Rotation paths and how fast each direction turns (deg/step)
Each turn is a multiple of 5 degrees from 10 to 175, or 0.
Each row of a path follows its step; steps can be skipped.
path 1
step 0: [-20.6   9.5  15.1 -10.4  -3.8   8.0  -7.3 -23.8   6.5  -1.6  -9.2  -1.5
  -9.2   7.4  -0.4 -21.1  -0.3  28.0  25.0 -10.6   2.3  -3.6   7.0   7.7
   6.4  22.6 -18.1  17.2  -2.9   2.7  15.8   3.0   3.7   5.6  -3.2 -10.5
  -7.3   0.1]
step 1: [ 15.7  10.3   2.5  -8.6   4.4   9.4  -6.8 -16.5  -5.4  20.3  13.2  -7.0
 -27.1   2.4  -0.7 -36.7   3.9   1.0  10.0  -6.4  12.0 -20.5  -2.6   9.1
   6.9   8.0   6.8  15.9  -0.6  -2.5   8.0 -10.1   8.9   3.9  -5.1   3.8
  11.3  20.3]
step 3: [-10.5  -5.3  13.8   9.3   5.9 -10.9  -7.5  -2.0   8.4  -4.1   7.9 -13.5
  -1.3  14.9   4.1  -3.0  -3.0   3.4   1.8   1.7  14.9 -24.8  -3.4   5.4
  16.0  -5.4  -2.9  -5.2   1.2 -36.5  -0.5   3.9 -11.7  10.9   9.6  -6.4
  37.3   8.8]
step 4: [ 17.2  -3.9  15.4   5.5  -9.0   1.6  -4.9  -2.6  13.9  -9.0  12.8 -13.1
  -8.3  17.1   1.6  34.4   2.9   6.9   0.2  -4.2  -6.5   2.1 -10.7  15.2
  16.7  -1.8  -6.0   9.5  -3.2 -11.0  10.9 -10.8  -9.5  25.9 -11.0  -9.2
  12.9  20.6]
step 5: [ -9.6 -11.0   7.0   8.9  -0.9   7.4 -20.6   6.9  -6.5   1.6 -16.1  -3.1
  -3.0  18.6  14.1  15.0 -13.5  31.0   9.1 -14.2  -4.7  -1.9 -10.3  24.3
   3.8 -11.9  -4.7  13.5 -11.0  -1.3  11.9  16.0   8.2  12.3  -6.5  16.6
   6.3  11.2]
step 6: [  2.2  19.6 -13.1 -23.4  -8.3   9.2  -6.4   6.6  11.3   8.9  -5.6 -12.5
 -16.6  10.2  12.4   0.7 -23.4  -3.9  -2.0  -5.7  14.2  -4.9 -22.0  24.1
   3.4  -6.7  -9.1  16.7   8.9  -1.0  -1.1  12.1  -8.9  10.6  -6.8  19.8
  -7.3   8.8]
step 8: [ -9.9  -5.5  20.0   2.6   8.9   9.9 -20.7   7.6  -1.0   0.2  18.8   1.5
 -14.4   2.5  -0.6 -30.9   1.5  -5.7   7.1   8.1  24.8 -15.7  15.0  11.1
   0.4   8.1  -4.0  17.5  16.0   4.2  -6.0   6.9  -9.8  24.7  -7.6   0.0
   0.0  10.8]
step 10: [ -9.6 -17.0  -0.9  22.2   9.4 -16.1  16.8   0.2  -0.8  -7.9  -6.1   2.5
   4.7  12.5   8.8  -3.4   1.3  -7.7  22.3   3.8   8.3 -15.3  -1.2  28.4
   4.5   2.8 -14.7   9.0  -2.8  -8.8 -15.2  12.8   2.4  -1.4  -8.6  10.7
  30.3  11.6]
step 11: [  0.5   9.8   7.2   3.8 -11.4  -3.2   0.4 -22.5  15.3 -19.1   2.7 -20.3
   6.7  26.2  -6.8   9.1  -6.9 -11.3   0.7   1.6   1.4 -16.4  -8.0  31.5
  12.8  -0.4 -19.4  -7.1  -1.6   3.5  -8.5  -0.4  -7.6   1.1 -22.4  -7.5
   5.2   9.8]
step 14: [-12.9  17.9   3.4 -13.8   2.1  14.3   8.5 -20.3  10.1   6.5   9.7 -13.1
  -9.2 -16.6   4.9   5.5  -6.5  14.7   7.3 -13.7  20.2  -3.0  -1.8 -15.5
  -2.4  -1.7  -5.9   6.0 -15.8  -3.7 -24.8  12.5 -12.9   4.3   0.4  17.1
   7.5  24.9]
[ 1.0  2.3  7.2  7.4 -4.2  8.7 -6.8  2.3 -2.3  4.7 -3.6  1.4 -0.7  1.4
 -8.1 -2.6  2.2  1.6  3.6 -1.5 -2.6  3.7 -4.5 -1.4  1.7 -0.3  1.8 -3.5
  3.8  2.7 -7.1 -6.7 -1.7 -0.6 -7.0 -1.6  1.9  2.0]  100
[-0.7 -6.2  4.8 -9.4  0.3  4.2 -1.1  3.4  0.9  1.0 -7.6 -0.8 -3.6 -2.0
  1.0 -1.4 -0.6 -0.2 -2.8  7.0 -3.9  6.1 -0.2 -3.7 -2.7 -3.2 -2.1  6.2
  0.5  1.9 -5.0  4.8 -4.6  8.1  0.4  5.6 -2.9 -3.5]  40
[ 4.6 -0.3  1.0  4.5 -2.0  0.3  2.4 -8.2 -0.6 -1.3 -5.1 -2.5 -5.4  5.6
  3.1 -2.4 -1.4  0.3 -2.8 -3.4  9.2  8.1 -0.3 -0.1  2.7  1.6  6.0  0.6
  1.0 -1.2  2.9  4.7  0.7 -2.5 -6.4  2.4 -3.8 -9.6]  60
[ -1.3  -7.5  -1.6   1.7 -11.4  -4.9  -2.3  -0.5  -1.7   2.7   0.0  -0.4
  -5.2   2.1   2.0   4.8  -5.4  -0.7  -2.8  -1.4  -2.4  -2.7  -0.3  -0.1
  -9.1  -3.1  -5.8   5.1  -2.1  -2.3  -2.4  -2.6   0.6  -4.4  -5.3  -7.6
   2.3  -3.3]  55
[-0.3 -3.6  1.4 -5.0  3.1 -3.2 -8.4 -5.1 -1.7 10.9  1.3 -1.6  3.5 -8.2
 -2.6 -2.3 -1.9 -1.9 -4.5  4.4  5.4  0.1 -2.7  4.6  4.8 -1.0 -0.9  0.4
 -0.3  2.0  3.5 -2.0 -5.2 -8.8 -0.1 -0.6 -3.3 -0.5]  65
[ 1.8 -1.0  0.0 -1.6 -2.1 -1.2 -3.7  2.0  3.8  4.7 -3.6 -2.0 -4.6  2.1
 -0.1 -2.8 -0.9  4.1  0.9 -3.6 -4.7  1.0 -6.2 -4.9  4.9  1.0  4.1  4.6
  2.7 -9.2 10.9 -4.9  1.1  2.9  9.1 -3.0  2.7 -0.1]  20
[-1.6  8.7  3.4  8.1 -0.2  0.6  3.5 -2.2  2.2  1.3 -1.8  6.7 -2.8 -4.9
  5.2 -4.8 -4.7 -0.6  0.7  5.7 -1.0 -2.5  5.4 -2.7 -3.1  0.9 -2.5  9.3
  6.9  4.6  4.8 -3.6 -2.6 -2.9  1.1  1.8 -0.6  0.3]  45
[ 1.0  1.3  8.1 -3.3 -1.3  1.0 -4.4 -0.1 -4.5 -3.9  4.0  0.6  1.6  2.8
 -1.0  4.1  5.5  4.7 -2.7  5.3  1.9 -0.2  9.4  0.8  0.1  5.7 -3.5 -2.1
  3.2 -2.6  7.3 -2.4 -2.6  6.2 -2.3 -8.7 -2.8 -4.3]  90
